In the data rows, the value 128 means zero.
Some points, each followed by its number:
[166 175 149 164 126 185 109 114 100 143 193  89  69  91 126 139 133 115
 169 199] 0
[ 95 137 105 107 123 132 147 145 128 149 214 117 160 118 136 129 153 100
 140 116] 1
[103 128  74 160  33 144  73  75 119 192 158  90 126 115 121 127 125 166
 153 179] 2
[ 92 126 116  95 116 140 122 131 165 109 169  97  87 136  85 141 162  68
 134 149] 3
[124 122 130 119 139 127 133  96 118 152 143 176 166 115 152 171 130 128
 181 173] 4
[ 88 134 113 140 115 126 164 158 133 123 183 124 156 132 124 107 176 108
 120  88] 5
[103 107 177 102 120  70 115 107 142 118 119 158 114 145 127 102 100  76
  94  68] 6
[176 159 119 155 160 129 138 161 110  66  68 165 154 164 113 117 118 149
 103  82] 7
[ 86  85 155  94 103  51 116 128 125 125 106 170 123 150 168 113 114  66
  58  59] 8
[141 165 146 146 123 183 101 115  77 159 171 102  48 121  88 130 126 140
 171 207] 9
[174 151 116 146 153 133 147 177 120  92  59 134 153 144 112  97 125 173
 104  81] 10
[187 150  94 148 162 141 158 168 115  93  43 168 141 139 120 117 129 176
  88  70] 11
New points follow, each followed by the numbers of its two nearest points above, nearest first.
[183 141 105 145 151 156 139 163 117 108  65 150 165 167 114 108 138 186
 121  89] 10 11
[117 165 114  91 191 168 110  95 158 139 189 101 123 136 135 110 154 125
 202 172] 1 3
[157 133 106 153 113 172 154 178 178 152 115  97 103  66  82 172 142 135
 120 171] 3 0
[113 133 123  94 118 116 137 111 159 104 175  79  98 143  96 123 163 102
 148 138] 3 1
[157 147 135  89 109 133 124  68 114 118 112 122 122 199 120  97  89 137
  62 104] 6 7
[120 127 124 106 122 156 126  94 110 141 138 175 149 140 155 176 137 137
 191 176] 4 1
[ 97 104 124  97 114 119 120 144 157 103 160  76  89 143 126 142 170 104
 138 137] 3 1
[106 125 123 131 122 144 134 111 114 161 145 170 144 122 165 164 118 121
 181 162] 4 1
[ 98 126 112  61 171 127 144 101 131  86 105 209 122 226 178 110 130 130
 114 101] 6 7
[104  95 147 142 116 130  96 122 142 139 144  56 119 102  98 153 141 122
 180 158] 3 0
[150 179  86 138 121 175 120 120 130 107 173 158 140 140 143  91 102 178
 157 140] 4 1
[ 70  98 169 111 111  41 123 118 112 117 107 166 131 118 171 105  95  54
  43  40] 8 6
[111 158 130 118  88 147 169 115 175 138 130 134 100 144 112  68  78 109
  41  70] 6 5
[157 130 118 173 122 184 152 177 193 147 125  75 112  58  69 167 166 123
 151 188] 0 3
[159  62 116 139 156 116 139 129 148 130  79 116 148  97 163 121 134 158
  96 146] 10 11
